[[102, 132, 141, 127, 134, 122], [121, 120, 125, 114, 109, 114], [109, 117, 121, 128, 125, 109]]
109
[[151, 127, 133, 118, 124], [149, 127, 133, 118, 124], [128, 129, 128, 127, 127]]
127
[[135, 127, 128, 114, 117, 134, 121], [129, 131, 133, 109, 126, 134, 116], [132, 132, 133, 106, 121, 133, 113]]
113
[[99, 158, 105, 119, 101, 140, 135], [135, 133, 123, 129, 117, 121, 121], [127, 131, 132, 129, 131, 134, 116]]
116
[[130, 127, 125, 135], [133, 138, 149, 126], [139, 138, 133, 141]]
141
[[111, 107, 149, 111, 107], [129, 126, 121, 130, 129], [148, 135, 110, 148, 146]]
146
[[106, 126, 131, 139], [126, 141, 128, 119], [107, 140, 131, 129]]
129
[[135, 130, 151, 123, 128, 125, 122], [127, 128, 155, 129, 128, 127, 131], [122, 125, 123, 138, 131, 126, 127]]
127
[[129, 115, 141, 101], [124, 125, 150, 112], [115, 124, 125, 131]]
131
[[137, 128, 102, 124, 132, 121], [123, 140, 128, 119, 132, 155], [131, 155, 128, 130, 129, 133]]
133
---
Input: (104, 153, 143, 145, 155)
Output: 143, 155
Input: (122, 114, 134, 155, 133)
Output: 134, 155
Input: (104, 105, 122, 146, 136)
Output: 122, 146
Input: (103, 119, 149, 114, 115)
Output: 149, 149
Input: (141, 146, 106, 111, 125)
Output: 106, 146
Input: (137, 149, 110, 133, 122)
Output: 110, 149
Input: (107, 121, 141, 137, 121, 151, 135)
Output: 137, 151
Input: (117, 129, 127, 111, 132, 114, 104)
Output: 111, 132
---
[[137 143 123 132]
 [118 131 123 132]
 [133 143 112 106]] Out: 137

[[153 129 124 152]
 [119 140 151 135]] Out: 153

[116 130 106 130] Out: 116

[126 133 102 142] Out: 126

[147 138 155 115 100] Out: 147

[125 135 141 105 119] Out: 125

[135 136 130  98 144 148] Out: 135
---
[107 120 128 150 111 146 135] | 150, 107

[[154 131 101 147 135]
 [133 128 123 142 144]] | 154, 101

[100 144 138 153 122 119 123] | 153, 100

[[107 105 110 116 146]
 [149 137 141 130 151]] | 151, 105

[136 120 117 154 114] | 154, 114

[103 146 131 118 127 108 107] | 146, 103

[119 151 157 128] | 157, 119

[[101 123 100 113 124 133]
 [143 138 130 130 109 123]] | 143, 100
---
[[132 106 125 138 150]
 [123 106 125 125 150]
 [135 106 125 125 142]] value 132

[[113 155 101 112 111 129]
 [121 125 128 131 131 152]
 [147 111 125 109 138 119]] value 113

[[117 108 120 142 132]
 [102 134 134 137 157]
 [127 142 119 157 119]] value 117

[[128 110 125 104]
 [127 111 125 104]
 [127 110 125 104]] value 128

[[118 107 132 110]
 [126 135 123 133]
 [134 124 131 127]] value 118

[[104 139 119 119 139 123 127]
 [118 105 139 116 129 108 138]
 [115 142 111 120 124 117 118]] value 104

[[133 124 153 118 135]
 [122 132  99 138 121]
 [120 119 122 134 127]] value 133

[[ 99 122 120 133 151]
 [146 141 158 137  98]
 [112 142 107 125 149]] value 99

[[136 128 118 135 129 128]
 [113 145 109 118 106 130]
 [125 121 139 110 128 112]] value 136
---
array([[103, 117, 116, 145, 127, 147],
       [123, 131, 127, 140, 137, 123],
       [132, 124, 104, 157, 116, 152]]) ⇒ 123

array([[136, 145, 107, 107, 109],
       [136, 139, 125, 118, 132]]) ⇒ 132

array([[130, 119, 157,  99, 106, 119, 133],
       [112, 103, 124, 134, 151, 112, 147],
       [131, 129, 142, 104, 102, 124, 128]]) ⇒ 147

array([[130, 126, 108, 102, 143],
       [156, 100, 129, 130, 125]]) ⇒ 125

array([[113, 114, 107, 142, 108, 131],
       [128, 122, 152, 134, 113, 126],
       [135, 145, 125, 150, 127, 133]]) ⇒ 126

array([[121, 133, 122, 132, 119, 141],
       [137, 104, 130, 130, 115, 119],
       [134, 136, 124, 125, 115, 128]]) ⇒ 119

array([[123, 127, 155, 127, 131],
       [142, 142, 143, 136, 139],
       [137, 137, 131, 151, 117]]) ⇒ 139

array([[152, 122, 128, 118, 129],
       [126, 147, 118, 118, 124],
       [150, 142, 153, 102, 110]]) ⇒ 124

array([[140, 153, 114,  99, 112],
       [138, 123, 149, 107, 125]]) ⇒ 125
---
Input:
[[128 124 145 134 110 130 138]
 [144 141 108 134 150 100 120]]
Output: 150

Input:
[[123 132 133 146]
 [118 124 151 147]]
Output: 124

Input:
[[124 132 130 103]
 [124 132 132 106]]
Output: 132

Input:
[[122 104 120 112 121 138]
 [149 119 131 122 125 139]]
Output: 122

Input:
[[140 123 118  99 111 134]
 [137 125 127 119 119 138]]
Output: 119

Input:
[[137 137 127 140 105 123 136]
 [137 131 117 112 128 122 122]]
Output: 128

Input:
[[152 112 115 141 117 119 131]
 [121 149 112 123 128 140 101]]
Output: 128

Input:
[[150 126 128 118 145]
 [157 131 111 151 144]]
Output: 111
---
[[124 133 131 136 122 129 125]
 [152 121 129 114 123 126 128]] | 129

[[ 98 158 124 133]
 [117 140 125 130]] | 125

[[108 146 107 146 113 107 132]
 [116 141 142 123 126 115 115]] | 142

[[130 135 146 148 109]
 [135 135 118 119 105]] | 118

[[149 105 135 132 109 139 148]
 [127 136 110 141 147 123 137]] | 110

[[138 120 100 105 123 144]
 [119 120 105 134 105 130]] | 105
---
Input: [107 101 131  99]
Output: 107

Input:
[[115 116 145 118 116]
 [125 112 140 151 137]
 [121 141 125 143 113]]
Output: 121

Input:
[[121 142 113 140 151]
 [116 137 117 142 154]]
Output: 116

Input: [152 145 153 144 127 138 103]
Output: 152

Input: [136 141 114 105 124]
Output: 136

Input: [130 100 123 108 132]
Output: 130

Input:
[[145 108 114 136]
 [126 129 127 142]
 [117 149 144 155]]
Output: 117

Input:
[[149 142 147 129 128]
 [153 137 144 129 129]
 [151 139 141 128 128]]
Output: 151
---
[124 134 137 151 141 149 132]
141

[125 119 104 155 110]
119

[[157 102 135 114]
 [113 128 123 147]]
135

[134 119 132 123 124 150]
132

[136 152 134 131 129 123]
134

[125 124 108 135 103 118 146]
125

[133 131 157 123 132 143]
133
---
[106  99 129 113] ⇒ 106
[141 142 120 134 136 105] ⇒ 141
[151 130 121 149] ⇒ 151
[137 105 146 135] ⇒ 137
[147 111 104 144] ⇒ 147
[119 128 154 116] ⇒ 119
---
[140 101 121 118 112] Out: 118
[119 148 131 146 100] Out: 146
[105 114 140 147 134] Out: 147
[110 101 110 117 119] Out: 117
[104 132 125 129 157] Out: 129
[119 131 114 157 121] Out: 157
[157 136 102 109 138] Out: 109
[150 150 156 100 136] Out: 100
---
Input: [154 118 121 158]
Output: 118

Input:
[[150 114 129 113 127 128 105]
 [120 145 121 152 158 140 133]
 [118 132 130 102 143 108 127]]
Output: 132

Input:
[[150 112 107 156 119]
 [137 112 116 110 121]]
Output: 112

Input: [104 133 138 119 143 113]
Output: 133

Input: [137 151 134 102]
Output: 151

Input: [130 149 109 137 125]
Output: 149

Input: [154 138 123 150 111 113]
Output: 138

Input: [151 135 145 109 119 121 126]
Output: 135

Input: [121 103 123 139 144 143 128]
Output: 103
---
Q: [118 154 146  99 119]
A: 154

Q:
[[114 146 119 148 110 143]
 [107 125 143 129 149 120]
 [140 127 111 143 110 145]]
A: 149

Q: [101 116 139 124]
A: 139

Q: [109 116 133 114  99]
A: 133

Q: [120 131 157 133]
A: 157

Q:
[[127 136 137 102]
 [134 137 116 138]
 [136 143 107 141]]
A: 143
---
(119, 132, 130, 115, 131, 153, 115) --> 115
((106, 123, 107, 153, 115, 125, 114), (120, 123, 112, 113, 132, 122, 131)) --> 131
(107, 149, 151, 114, 138, 113, 136) --> 136
(126, 152, 112, 144, 152) --> 152
(152, 127, 136, 132) --> 132
((154, 155, 131, 138), (113, 132, 135, 144)) --> 144
(108, 128, 105, 98, 116, 108, 124) --> 124
(114, 132, 137, 113, 137, 106, 132) --> 132
(123, 128, 106, 115, 118, 117, 150) --> 150
